One vector is turned by the same rotation once a step. Each row is the vector after some number of steps, and that number follows the row.
The counts run from 0 to 208.
[-10.8  -1.1 -11.7   8.3  26.0   8.5  -8.4   8.5 -15.8   2.3   9.5  -8.6
 -10.4   0.5   0.8   2.1  -1.4  11.8 -14.0  -6.0   7.8  18.5   4.6   2.3
  -0.2  -3.6  31.3 -11.4 -20.1  -2.6 -20.0   7.9   1.2  11.8  26.9 -14.6
   8.3   1.7 -15.2   2.2  11.6  -2.0 -15.8   6.4  10.9]
118
[ 14.2 -21.2  -3.8   7.3   6.2  -1.8  -3.0  24.8 -12.3  11.5 -17.0 -19.7
   4.4  -3.2  14.0  -6.5  10.4  -2.9   3.2  15.0  -5.3  11.1  12.8  29.5
   3.5  12.0  -1.5 -19.8   0.5   2.6  -3.4   1.7   6.4   9.4   8.8  -0.2
 -13.2 -14.4  -1.4  12.4  22.7 -16.7   5.8 -21.1   5.4]
29
[ 15.0  -4.7   1.8  13.6  -1.9 -27.5  -9.9   8.7   2.4  10.7   4.0 -12.0
   0.7 -11.8  18.5   0.3   0.1   2.6  -9.8   9.3  -2.4  -4.4  22.5  -0.8
   9.8   4.4  -8.7  -9.6  11.9 -10.5  -3.4   7.3  -6.5  27.9 -16.1  -6.0
   2.3 -15.1   1.8   8.2  15.5  12.0   6.8   4.2  22.5]
90
[ -2.9  -9.3  19.7  -6.4  10.2  15.1  -2.4  -1.6  -9.7  10.1  -4.5   2.7
   2.6   2.8  13.2 -25.1   8.1   0.5 -20.6 -15.4 -14.0  10.3 -15.9   5.5
 -14.2   3.3  10.0   0.9   0.6  16.1  -6.3   6.0   7.2 -10.7  18.8  14.9
 -10.1   9.0 -12.2  10.7  20.0  -4.8 -11.8  22.0   6.5]
34
[  4.5  -4.4  23.4  15.2   2.0  14.9  13.4  10.9  -9.1  11.9  -7.9 -12.4
   8.5   5.0  32.4 -19.2  14.6   8.3   9.3  -4.2  -9.6  12.2  -4.2  21.1
  -8.8   6.9 -18.9 -19.1  -6.4  13.2 -10.9  -8.2  -3.0   1.2   4.6  15.8
  -8.4  -0.6  -3.9   7.5   1.3  10.2  -5.8 -11.3  10.3]
31
[  7.1  16.8  -8.3   4.8   8.3  -7.6  -0.3  23.3 -16.0  16.9   3.4   3.2
  -4.2  14.0  -7.2 -10.0  -4.4  -3.6   9.3  15.1  12.2  20.6   3.9 -17.5
  -2.2  -4.0 -16.9  12.4  12.2   2.2   3.1   1.8 -14.9  18.2  20.1  14.6
   5.4  -8.0  16.3   5.9  10.4  -8.9   9.4 -16.5  22.5]
188
[-10.6  -3.5  -1.3  11.7   8.9 -11.4 -21.1   7.1   2.4  19.7  -5.5  10.9
 -12.8  17.6  14.6  -7.5   6.3  13.5  -4.7 -10.0   1.5   7.0  17.2   1.3
   3.9  -6.3  15.2 -16.2 -17.0 -13.5 -29.1  -1.8  -6.0   0.0  -5.4   2.8
  17.5   4.8   2.1  -5.9   7.4  26.2  -0.7 -10.6   3.3]
121
[ -9.0   7.5  15.2  19.3  21.3  -4.0   0.1  -3.7  -7.4 -12.6 -12.7  10.4
  -4.2  11.8   6.5 -10.1   9.2  13.2   3.6 -21.6   5.8  -7.2  -4.9  16.8
   7.7  -6.8  -0.5   0.1 -11.0   3.2   2.5 -11.0 -20.0  31.5   5.3  20.0
  -1.7   2.3  -1.2 -15.0 -14.9   9.1 -11.8 -11.0 -11.7]
130
[ -7.9  -0.2  -0.3   8.4  13.5  -9.0 -17.6  10.8 -13.8   6.5 -12.7  25.9
  -6.9   3.5   6.0 -16.6  12.9   7.6  16.4   6.6  12.6  -3.3  -3.3   9.5
  11.7   3.2   6.0  -8.2 -15.1 -10.1  -2.1  10.4 -14.8  25.2   7.8  -2.5
  -7.9 -22.8   3.3 -16.0  -2.4  -7.4   1.4 -22.0  -5.0]
128
[-10.2   0.9  -6.3   3.6 -12.6 -36.2   9.2   7.9 -20.5  19.4  -6.8   3.7
   1.4  11.2 -15.1  -8.0  -7.4  -7.5  -6.5   1.8  34.4  -5.7   2.0  -0.6
   3.3   2.2   5.0 -10.0  -1.9  14.0  -3.3  -6.9   2.2  33.1  -8.0  -5.1
  -4.1  -5.1   5.4  19.7   3.3   8.4 -13.4   0.4 -10.6]
68
[ -5.0  -4.8   4.8 -16.7  -4.1 -29.1   3.1   6.8  -7.8   6.0   1.6   8.7
  -2.0  14.7   8.8  15.7 -13.3   4.5 -10.1 -16.3   9.8 -14.1   3.6  -5.8
   3.6   2.2 -14.2 -14.9  -2.2   7.2   1.8 -15.2  -2.9  25.8 -16.6  24.4
   7.3   7.6  13.5  17.2 -21.2  -1.0 -14.2  -3.5   6.0]
70
[-21.5  -7.6  11.6 -19.5   7.8 -21.0   1.8 -28.3 -13.6  16.7  -5.8   9.1
   7.0  12.5  -5.7  -4.0   6.7   6.0   0.4  -6.5  -8.0  -0.3  10.1 -39.1
   4.9   4.5   0.6   3.8   3.1   5.0  -3.0  13.2   1.4 -11.1   6.1  19.0
   3.7   8.5  12.7   9.4   0.5 -19.2  -7.0  -2.5  12.3]
55
[  0.7   0.2  18.9   3.1  13.5  -2.0 -17.9   4.4 -11.8  22.2   3.1  16.7
 -13.7  -5.3   2.9   1.4 -11.1   7.0  -6.6 -10.5 -26.3   2.0  -0.9  18.1
  -1.3  -3.8  -6.1  11.5   2.5  19.9   8.1  -6.6 -15.6 -27.4  18.2   9.0
  13.0  14.1   3.0  -2.0  14.7   7.6  -6.2   1.8  10.9]
42
[ -8.3   9.6   5.7  10.3   9.3  -4.1  12.6 -15.4 -10.4   9.7  -6.9 -19.0
   5.9  11.7 -10.5 -16.7   1.4  -7.7  13.1   6.5  -9.3  26.9 -10.9 -11.1
  -7.1   8.7 -15.4   0.1 -11.3  24.6 -13.3  -1.5   0.0  -0.6  27.6   1.7
  -4.6   1.7  27.9 -14.2  17.3   1.2  11.1  -6.2   8.3]
195
[ -2.8 -11.2   4.0 -11.3  -0.3 -32.2  -5.6   1.5   4.8  -5.1  -8.3   7.3
 -14.7   0.4  -3.8  15.3 -29.0  -3.5 -20.6 -18.2  -2.9  -6.5   1.7   4.2
   7.1  11.3  -6.6 -11.0  -0.1  30.4   2.2 -17.5  -8.4   4.1 -12.8   2.5
   0.6  19.6   0.2   8.4   1.5   4.9 -10.1  18.3   1.8]
72
[-12.9 -18.5 -12.6 -20.8  -5.1  -9.8 -12.7  -0.4  14.0  -0.9 -11.0  11.9
  -7.0   1.9  -2.3  -9.5 -21.5 -10.7 -25.2  -7.2 -14.3  14.6 -16.0  -8.5
  16.9  14.5  -2.9  -7.5  -5.0  -1.9  15.9  11.3   6.1 -11.7   1.3   5.5
   3.1 -18.2   1.8  20.5   1.2  -2.5  -7.7  19.1   3.5]
155
[  8.0 -15.9  14.3  -1.5 -12.4 -11.6 -13.0  -7.6   7.4 -13.5  13.7   6.3
   5.2 -24.2   6.0  -2.3   3.1  -6.0 -17.8 -12.3 -26.2   2.9  -5.3   2.5
  15.8  16.7  -8.0  12.1  -0.8  -0.7  -8.1  18.6   2.9  -0.6   5.9   1.7
  -7.9  -5.6   6.7 -10.5  13.5  -0.1  -3.7  31.1  20.8]
94
[  9.8  -6.2  -2.4  10.1   4.0 -19.6   3.8  19.8  -9.1   3.3  10.7 -14.1
  -2.6 -18.3   9.9  18.0  -2.4   5.1  -4.9  12.4  -5.4   9.5  17.6 -10.3
   8.0  -0.7  -5.4 -19.6   9.4  -4.3  11.1  15.7 -10.3  28.4 -10.6  -8.2
  -5.6 -12.7  -4.2  12.9   4.3   1.5   6.4   6.7  36.0]
89
[-27.0  -6.0  -6.4  -7.1   5.9  -2.9 -10.3  -5.1 -22.3  -9.2  -0.8   0.5
   8.9  -5.7  -2.1  -6.2   0.2   4.1 -13.6   0.4  -4.1   0.3 -15.1   8.7
  17.8  -4.3  10.2 -10.3   3.5 -13.9  34.0  15.0   5.3  -0.2   4.2   3.8
 -18.2 -29.5  11.5   6.7  -4.1 -19.2 -15.8  11.8  -9.9]
147
[  8.7 -22.7  -8.0   1.0  16.0  -2.9 -18.3  15.1  -6.5 -16.7   4.4  -6.2
  -4.9  -0.4   0.8  22.7   8.9   0.8   3.7   5.2  -6.7   9.0  31.5   6.1
  26.0  -1.6  -5.2  -3.8   1.9  -8.0 -16.4  21.1   8.5  17.2  13.2  17.3
  -1.2   4.4  -0.2 -17.9  -2.1 -17.7 -13.4  -4.7  10.2]
109
[-16.1   2.1   1.8  -2.0  -3.4  -1.8  -4.4  -9.1  -1.5 -10.4 -12.2  -7.3
   5.7   5.5  12.3 -14.1  -1.5   0.1 -52.0  -2.2   0.3   3.8  -4.4  -9.2
   7.1 -14.6  -2.1 -12.5  16.3  -6.6   5.0   8.3   5.0 -14.9  -8.3   7.7
  -8.8  11.1   7.3  -9.3   0.9  22.8  -1.5  17.3   3.9]
3
[-16.6 -15.6  10.4 -10.1  12.7  14.2  -2.0  -3.5 -11.4  -7.7  11.9   4.1
   4.7   5.9   8.4  -6.4  20.1   6.6  -9.9 -13.0  -5.3  13.7  -7.9 -19.2
   2.8   1.1  13.6  -7.8 -22.4  -7.0 -24.9  21.2   8.2   8.5  19.2  10.6
  -5.3  -5.2   9.1  -3.5  -3.6 -17.9 -14.0   6.8  15.7]
116
[  1.3   0.3   7.4  -6.9   4.9 -17.2 -22.1   0.6 -17.0  30.1  -7.8  16.0
 -14.8  -7.2  -3.9 -10.0  11.2 -14.6   6.1   3.6 -14.5   3.4 -16.1   4.9
   1.5   7.7  -5.6   4.8   0.4  15.8   1.2   8.5  -1.9 -22.7  10.4   0.3
  -1.8  -6.5  10.8  -6.3  20.9  -3.2   9.1 -18.8   3.8]
44
[ -5.0   0.9   1.7  16.2  -8.4  -2.4  12.5  10.1 -17.4  -1.5  -9.7  -7.0
   5.4   3.1   1.0 -10.0 -15.3  17.4 -10.0  18.8   6.8  13.1   1.3  -4.2
  13.4 -10.3 -23.6  -8.6  20.0 -14.7  18.7   3.1 -15.0  14.8  -5.4  -0.1
   7.8 -21.0 -11.6   0.4   3.1  10.7  -3.8  -1.8  22.2]
8
[ -1.1  -1.6   4.7  14.1  -2.4   1.9   5.4  20.9 -11.7  -5.6  -8.5   5.1
 -12.9   4.1 -14.1 -10.1  11.2   8.0  -0.5   9.7   8.4  26.3  18.7 -22.2
  23.7  -9.8 -12.8  14.8  -0.3  -5.0 -14.0  17.7  -3.3  22.6  18.9  15.9
   7.8  16.5  -1.8 -10.3  -5.8  -1.7  -3.0  -0.1  13.2]
107
[-14.4   1.9 -11.0   7.1   5.0 -12.8   8.7   9.3  -8.7  10.6   3.3 -13.5
   2.5   4.6   7.3  -7.9 -11.4   2.5  -0.3   0.9   5.4   5.8 -15.9   2.4
   7.7   1.4 -13.0 -28.6  -1.7 -16.2  26.4  -3.6   6.0  18.7  -6.8   7.1
   1.4 -31.5   5.5  15.5  -9.4  18.7 -10.3   1.9  -6.6]
150
[-24.3   0.0  -3.8  13.0  30.3   3.5  13.3  -8.8  -4.4  -5.8 -13.9   8.6
   2.7  10.9   5.3  -1.3  -0.5  23.2  -9.1  -0.9  10.7  -2.2  13.3 -20.1
  10.0  -6.6   9.9   2.2   3.2  -4.6  18.8  15.5 -22.9   3.2   5.4  14.5
  16.5  -0.7  -2.4  10.0 -15.8  -3.9  -8.4  -5.5   4.0]
138
[  1.5   4.4  -7.8  -6.8  13.9  -6.7 -23.4  18.7  -7.2  21.3   5.9   7.0
 -12.6   3.3 -12.0 -16.7  -2.2 -24.5 -19.1  10.2  -3.4  14.7   1.0 -10.4
 -10.1  -1.0   4.1  16.8  12.3   4.2   0.3   7.8  -6.6  -1.9  22.0   4.4
   2.5   1.4  18.4  -2.1  30.4 -19.6   9.0   6.9  10.5]
186
[-23.3   5.5  -7.3  17.1  22.2  -0.5  10.3 -15.4   5.2  -2.2 -27.6  13.1
  -3.9  20.2  -2.2 -21.8   7.6  13.6 -19.8  -0.6  17.8   0.0   5.7 -28.2
   9.2  -2.3  15.8   2.9   7.3  -3.2   5.4  14.2 -13.5   6.3   6.5  11.3
   8.8   0.4  -2.3  -0.6  -2.9   0.5  -4.5  -4.1  -3.5]
137
[ -4.3 -11.8   3.1 -17.5   0.0 -35.3 -12.1   6.4   8.1   5.2  -4.3  16.9
  -0.7   8.0   6.4  13.3 -14.6  -0.7 -22.1 -14.6   4.0 -13.4  13.9   4.2
   8.5  11.4 -10.9 -14.9  -1.2  11.3  -4.6 -16.1  -0.5  11.2 -19.4  13.2
   3.6   8.4  13.2  13.7  -7.3  -2.9 -12.4   4.9   1.4]
71
[-14.9   9.3  15.0  -1.5   0.8   9.3  -3.8   1.4 -10.9 -12.2  -4.6  -1.5
  -2.8  -2.2   4.1  -8.1 -12.3   4.3 -46.0  -1.7  -5.2  16.9 -11.0 -17.5
   8.8 -21.1  -3.6 -10.0  21.4  -4.5  21.2   7.4  -5.3 -13.9  -2.2   3.5
  -4.7   1.5   1.3  -1.6  -4.5  11.1  -1.7  15.3  14.4]
4
[-13.1   3.9 -12.3  14.0  15.7  -6.5  13.6   6.6 -16.3  11.4  -5.6 -20.1
  -1.8   4.2  -3.5 -12.6 -11.7   6.5 -14.2   5.6   8.2  10.6 -16.7  10.4
   9.1  -2.2   5.5 -13.9   2.2  -3.8  33.4  -5.0   3.7  18.2   6.8  -2.0
  -6.7 -24.8  -6.2  15.8  -8.0  12.6 -17.0   9.9  -9.8]
149
[ 11.6  -7.1  -3.5   2.9  11.4  -8.8  -5.0  10.0   0.6  -7.3  37.4  -3.5
  -3.0 -11.3  17.7  12.4   3.9  -9.0 -26.2  -2.7   0.6  -0.1   1.7   7.6
   4.8   3.6 -11.4  -3.6   5.7 -10.5 -20.9  18.5  -2.4   3.6   1.1  29.6
  19.8   7.8  14.0  -1.2  -9.4   9.9 -11.1   7.7  10.1]
101
[  4.4  -0.2   7.1   4.8   8.2   5.1  -3.3   3.3  -3.4   0.2   2.7 -18.4
  -8.5  -1.6  11.7  11.7  11.2 -10.1  20.3  -0.5 -18.9  25.7  -6.5   1.4
   4.2   7.9 -11.4 -22.0 -23.1  11.4 -25.6   5.9   0.2   3.6  11.5  -1.1
  -0.5  -9.4   7.3 -25.3   1.0  12.2  -1.6  -9.9  13.9]
112
[  5.9  -0.7  -7.6 -11.1 -17.7  15.0   1.3  15.4   6.4  11.2  -6.2  -5.0
  -4.6   7.9   9.8 -22.0  16.2 -16.7 -14.3  14.8  24.3  13.7  -8.3 -14.4
  10.6   5.7  -3.6  -6.7   1.1   9.5   6.5  24.7   6.5  -0.6  -5.5   6.7
 -15.7 -11.6  22.7  15.9   3.4  -2.5   3.0 -14.9   4.0]
166
[-12.3   9.9  12.4  -5.1   7.1 -20.5  17.0 -23.7  -6.3  21.3 -13.5  -4.3
  -0.7  14.6   0.2 -14.3   3.7   5.1   3.9  -9.0  -6.0  11.2   1.1 -41.2
  -3.6   4.9 -11.0   3.4  -2.1  13.1   2.7  -1.2   4.4  -6.7   7.0  19.5
   3.7  13.4   9.8  10.0  -5.0   5.4  -2.8 -10.9  11.3]
54
[ -1.5  -5.6  -0.5 -14.8 -14.4 -28.2  -2.4 -11.0   7.4   1.6 -14.0  15.7
 -14.9  -5.6  -0.4   8.7 -16.6 -20.2   0.1  -2.8  -2.1   6.7  -8.8 -16.4
  16.3  18.9 -16.4 -13.7 -12.1  26.7   3.7   8.4 -15.5  -2.0 -15.4  -9.9
   2.1  -4.5  10.6   8.1  -2.2  -3.9   5.0   1.3  10.4]
74
[  1.9   7.9  22.2   9.2 -14.5  -8.1  13.1  -1.0   3.3   2.4  -2.9 -10.8
   0.9 -12.0  14.1 -13.0  11.0 -10.3 -25.0   2.0  14.8   1.1  -5.0 -19.3
   1.1  -1.1   1.1   1.2   4.4  16.4  -1.8  23.0  -4.6   2.9 -17.1   0.9
 -15.8  12.1  18.2   0.8  -5.8  26.7  -0.8   9.6   0.1]
84
[ -0.6  -9.5   8.7 -12.4  -7.5  -9.3  -1.3   8.9 -11.6  -7.4   5.5  -0.2
   7.3 -11.9  11.0  -2.0  10.4 -10.0 -31.9  -1.5   4.6  -0.8  10.4 -16.6
   1.7  -5.4   9.1   0.3  17.9  -1.8   9.5  35.1   3.9  11.7 -16.7   8.4
 -17.6   6.3  13.0  12.3   0.3 -15.0   1.3  15.4   9.8]
86
